128 stands for zero in the data rows.
In each game, the first row plays the second. By how much does the first row win? 10 means about a draw, 20 a big win and 0 a big loss. Wins can go round in a circle. Each row has two weighted sums of its numbers, A and B, taken from their middle values. A row wins by its A times the other's B, less its B times the other's A.
tensor([133, 134,  82, 169, 152, 110,  78, 134, 145, 138])
tensor([159, 128, 185, 115, 120, 167, 108, 148, 117, 151]) >> 10
tensor([116, 111,  91, 160, 127,  93,  97, 142,  98, 122])
tensor([172, 139, 145, 125, 175, 127, 133, 162,  77, 107]) >> 11
tensor([120, 173, 128, 160, 169, 147, 177, 118, 131, 151])
tensor([193, 112, 150, 134, 169, 117, 119, 158, 131, 164]) >> 11
tensor([110, 105, 121, 141, 143, 136, 106, 129,  97, 144])
tensor([135,  74, 136, 125, 108, 114, 104, 163, 114, 128]) >> 10
tensor([133, 122, 133, 129, 169, 152, 163, 135, 235, 166])
tensor([158, 169, 144, 134, 121, 136,  96, 137, 150, 137]) >> 8
tensor([105, 112, 107, 122, 108, 118, 153,  83, 135, 114])
tensor([ 98, 103, 106, 128,  87, 102, 106, 129, 124, 108]) >> 10
tensor([ 92, 124, 129, 156,  77,  61, 144, 132,  71,  54])
tensor([ 91, 120, 105, 189, 119, 165, 131, 151, 108, 108]) >> 13
tensor([122, 128, 114, 111, 122, 113, 152, 124,  91, 163])
tensor([137, 163, 103, 141,  89, 115, 144, 124, 138, 127]) >> 10
tensor([105, 159, 111, 180, 129, 122, 104, 198,  32, 122])
tensor([115, 130, 119, 123, 154, 140, 136, 134, 113, 123]) >> 11
tensor([118,  95, 148, 167, 122, 114, 136, 119, 126, 122])
tensor([106, 122, 161, 138, 151, 141, 146, 104, 135, 165]) >> 8
tensor([215,  90, 149, 131, 144, 105, 126, 158, 102, 114])
tensor([ 80, 118, 120, 140,  97,  58, 120, 126,  93, 135]) >> 9
tensor([107, 138,  99, 177, 138, 148, 142, 191, 107, 104])
tensor([105, 138, 137, 130, 109, 161, 145,  94,  40,  79]) >> 10
tensor([ 94, 112,  87, 122, 134, 110, 133,  96, 101, 127])
tensor([106, 132, 111, 135, 136, 171, 135, 109, 176, 203]) >> 10
tensor([116, 166,  93, 107, 132, 163, 178, 113, 177, 134])
tensor([106,  98, 105, 140, 113,  57,  85, 120, 139, 158]) >> 9
tensor([122, 124, 132, 118, 117, 114, 164,  71, 124,  86])
tensor([102, 142, 120, 153,  99, 168, 101, 147, 108, 111]) >> 11
tensor([112, 112, 117, 133, 136, 154,  78,  78, 118, 145])
tensor([131,  96, 147,  53, 129, 145, 153, 125, 157, 182]) >> 13
tensor([192, 127, 163, 136, 113, 136,  98, 159, 133, 164])
tensor([152, 133, 147,  97, 160, 184, 129, 162, 127, 164]) >> 16
tensor([106, 124, 115,  88, 126, 140, 172, 117, 138, 160])
tensor([ 85, 165, 125, 100, 100, 134, 112,  68, 177, 109]) >> 11
tensor([ 87, 117, 127, 156, 124, 182, 153, 144, 106, 112])
tensor([ 76, 102, 111,  43,  78, 112, 139,  95, 140,  66]) >> 8
tensor([102,  79,  75, 117, 125, 137, 211,  94, 197, 153])
tensor([107,  86, 128, 151,  51, 144,  70, 129, 125,  75]) >> 10
tensor([110, 131, 133, 145, 132,  99, 112, 141, 145,  99])
tensor([142, 121, 143, 140, 126, 159, 102, 177, 127, 171]) >> 11
tensor([106, 127, 125, 148, 124, 145, 132,  77, 169, 133])
tensor([ 99, 128, 108,  81, 134,  97, 142, 116, 152, 151]) >> 9
tensor([110, 124, 110,  95,  86, 142,  93, 104, 168, 132])
tensor([133, 132, 142,  91,  77, 151, 136, 107, 133, 115]) >> 9
tensor([123, 114, 115, 116,  73, 125, 124, 141, 197, 137])
tensor([ 89, 159, 109, 178, 165, 140, 179, 153, 106, 158]) >> 8
tensor([ 93,  96, 128, 169, 127,  59, 126, 140,  81, 100])
tensor([166,  96, 133, 126, 160, 138, 129, 196, 121, 168]) >> 6
tensor([116, 126, 129,  97, 189,  91, 163, 118, 184, 127])
tensor([107,  58, 133, 124, 123, 125,  91, 145, 117, 122]) >> 10
tensor([132, 113, 122, 128,  95,  84,  68,  94, 108, 114])
tensor([ 91, 183,  95, 129, 134, 123, 162, 129, 110, 158]) >> 9
tensor([146, 150, 155, 105, 119, 139, 169, 154, 132,  98])
tensor([175, 167, 143,  80, 151, 137, 150, 124, 112, 141]) >> 10
tensor([128, 159, 133, 119, 157, 136, 131,  54, 143, 137])
tensor([121, 154, 150, 112, 141, 155, 142, 113, 147, 184]) >> 10
tensor([128, 145, 131, 147, 150,  81, 154, 142,  62, 105])
tensor([ 94, 156, 140, 139,  84, 111, 149,  66, 125,  89]) >> 11
tensor([151, 136, 154,  31, 119, 150,  95, 157, 162, 156])
tensor([ 96, 137,  96, 173, 118,  87,  85, 172, 101,  85]) >> 8
tensor([118, 125, 116, 102, 151, 178, 115, 177,  88, 159])
tensor([186, 154, 129, 182, 142, 154, 105, 184, 155, 132]) >> 2
tensor([104, 116, 127, 162, 146, 192, 124, 180,  89, 134])
tensor([109,  94, 108, 163, 122,  92, 129, 129,  90,  79]) >> 10
tensor([115, 104, 137, 100,  95, 127, 135, 122, 119, 101])
tensor([110, 182, 137, 108,  88, 109, 118, 137, 198, 177]) >> 12
tensor([ 85, 133, 114, 137,  93,  78, 141, 102, 109,  75])
tensor([ 99, 154, 131, 118,  94, 109, 155, 118, 151, 162]) >> 13
tensor([179, 129, 148,  89, 138, 103, 140, 147,   0, 116])
tensor([103, 110, 119, 137,  86,  66,  66, 127,  73,  98]) >> 8
tensor([154, 169, 139, 167, 119, 139, 132, 158, 123, 117])
tensor([174, 110, 144,  82, 150, 127, 135, 138, 143, 172]) >> 16
tensor([184, 126, 153,   0, 115, 151,  87, 163,  97, 161])
tensor([175,  94, 118, 131, 169, 107, 124, 136,  67, 103]) >> 14
tensor([ 94, 141, 129,  99, 109, 127, 125, 134, 120, 145])
tensor([135, 110, 142, 138, 255, 102, 139,  79, 137, 152]) >> 5
tensor([143, 110, 117, 145, 137, 137,  91, 141, 125, 163])
tensor([118, 122, 136, 130, 115, 147, 115, 126,  63, 118]) >> 10
tensor([169, 113, 116, 161, 132,  98, 119, 122,  27, 104])
tensor([161, 127, 111, 114, 118,  88, 109, 138, 117, 156]) >> 10
tensor([127,  97, 138, 124,  83, 130, 154, 144, 116,  78])
tensor([114, 109, 144, 103, 145, 120, 121, 127, 159, 153]) >> 9
tensor([121, 112, 121, 131,  93, 112,  86, 207,  94, 145])
tensor([129, 150, 144, 162, 127, 148, 115, 181, 103, 109]) >> 10
tensor([193, 139, 118, 102, 187, 129, 121, 143,  96, 178])
tensor([166, 137, 174, 107, 127, 169, 130, 108, 158, 158]) >> 9
tensor([134, 117, 140,  67, 119, 131, 173,  67, 128,  93])
tensor([179,  88, 156,  75, 124,  97, 149, 124,  78,  99]) >> 9
tensor([147,  87, 168, 161, 162, 136, 151, 175,  97, 136])
tensor([113, 135, 120,  20, 123, 130, 161,  80, 171,  85]) >> 2
tensor([106, 131, 110, 139, 123, 111, 170, 140, 125, 129])
tensor([ 72, 139,  90, 101, 100, 126, 141, 105, 154,  53]) >> 9
tensor([164, 155, 127, 162, 167, 198, 131, 147, 142, 147])
tensor([126,  82, 133,  93,  74,  71,  99,  76, 127,  92]) >> 12
tensor([ 31, 102, 107, 136,  63,  86, 171, 134, 138,  69])
tensor([ 61, 178, 111, 103, 159, 178, 215, 110, 192, 162]) >> 4
tensor([132,  81, 106, 107,  90, 121, 107,  66, 146, 112])
tensor([138, 128, 156, 133, 135, 155, 148, 132, 128, 150]) >> 10
tensor([135, 128, 112, 145, 122, 108, 109, 103, 159, 116])
tensor([117, 131, 126, 110,  73, 179, 155, 143, 142, 125]) >> 10
tensor([127, 133,  97, 113, 151, 194, 104, 161, 175, 186])
tensor([233, 116, 168, 117, 203, 129, 127, 169,  85, 131]) >> 15
tensor([ 96, 161, 142, 124, 135, 153, 167, 190,  92, 102])
tensor([134, 160,  95, 201, 148, 101, 161, 129,  62,  81]) >> 13
tensor([121, 115, 153, 144, 140, 114, 185, 134,  75,  84])
tensor([ 85, 144,  97, 134, 108,  99, 149, 111, 146,  99]) >> 12
tensor([160,  42, 111, 170, 133,  79, 130, 171,  78,  71])
tensor([137, 110, 121, 159, 154, 106,  97, 154, 123, 106]) >> 10
tensor([137, 156, 148, 181, 131, 148,  67, 160, 141, 148])
tensor([126, 148,  71, 163, 109, 151,  94, 146, 104, 132]) >> 17
tensor([153, 106, 150, 129, 143, 134, 111, 124, 165, 150])
tensor([ 70, 117, 146, 115, 121, 132,  97,  98, 133, 125]) >> 13
tensor([104, 123, 109, 110,  87, 126, 140,  69, 155, 101])
tensor([183, 132, 133, 164, 195, 152, 164, 177, 175, 130]) >> 10
tensor([127,  93, 168, 125, 171, 134, 187,  64,  87, 132])
tensor([144, 151, 134, 167, 153, 134, 124, 158, 115, 156]) >> 12
tensor([ 69, 152, 103, 119, 139, 130, 113,  49, 170, 106])
tensor([122, 135, 112, 139, 133, 135,  97, 176,  82, 139]) >> 9
tensor([114, 136, 110, 154, 114, 143, 142,  89, 141, 121])
tensor([152,  35, 120, 114, 118,  80,  87, 115, 124, 136]) >> 11
tensor([112, 100, 108, 176,  83, 135, 115, 142, 113,  88])
tensor([189, 147, 153, 124, 194, 180, 122, 164,  99, 141]) >> 16
tensor([ 68,  94, 110, 107,  99,  87, 103,  87, 160, 143])
tensor([135, 151, 104, 123, 118, 108,  82,  80, 166, 110]) >> 9
tensor([145, 154, 124, 156, 142, 136, 123, 119, 115, 161])
tensor([105, 104, 122, 115, 121, 122, 126, 114, 148, 158]) >> 9
tensor([ 96, 122, 117, 114, 122, 130, 137,  70,  98,  85])
tensor([163,  70, 158, 129, 177, 132, 115, 118, 120, 145]) >> 9
tensor([111, 136, 140, 139,  80, 125, 126,  94, 156, 112])
tensor([112,  89, 129, 106, 118, 109, 113,  99,  63, 113]) >> 7
tensor([129,  90, 116, 144, 110,  92, 106, 134, 116, 106])
tensor([ 92, 101, 101, 106, 128, 108, 158,  99, 137, 132]) >> 9
tensor([105, 137, 113, 148, 114, 117, 111, 106, 150, 120])
tensor([153, 116, 149, 166, 178, 160, 111,   0, 152, 155]) >> 10
tensor([121,  84, 124, 116, 106, 102, 106, 122, 161, 141])
tensor([ 91, 121,  83, 138,  92,  84, 114,  96, 112,  61]) >> 10
tensor([ 97,  78, 116, 131,  75, 118, 113, 118, 149, 124])
tensor([113, 147, 111, 168, 142, 118, 149,  99, 157, 128]) >> 11
tensor([120, 132, 134, 140, 105, 130, 120, 147,  91, 121])
tensor([151, 141, 161, 143, 172, 145, 165, 158,  87, 129]) >> 10
tensor([153, 154, 139, 132,  92, 111, 129,  86, 145,  83])
tensor([107, 136, 147, 146, 144, 125, 146, 132,  95, 136]) >> 7
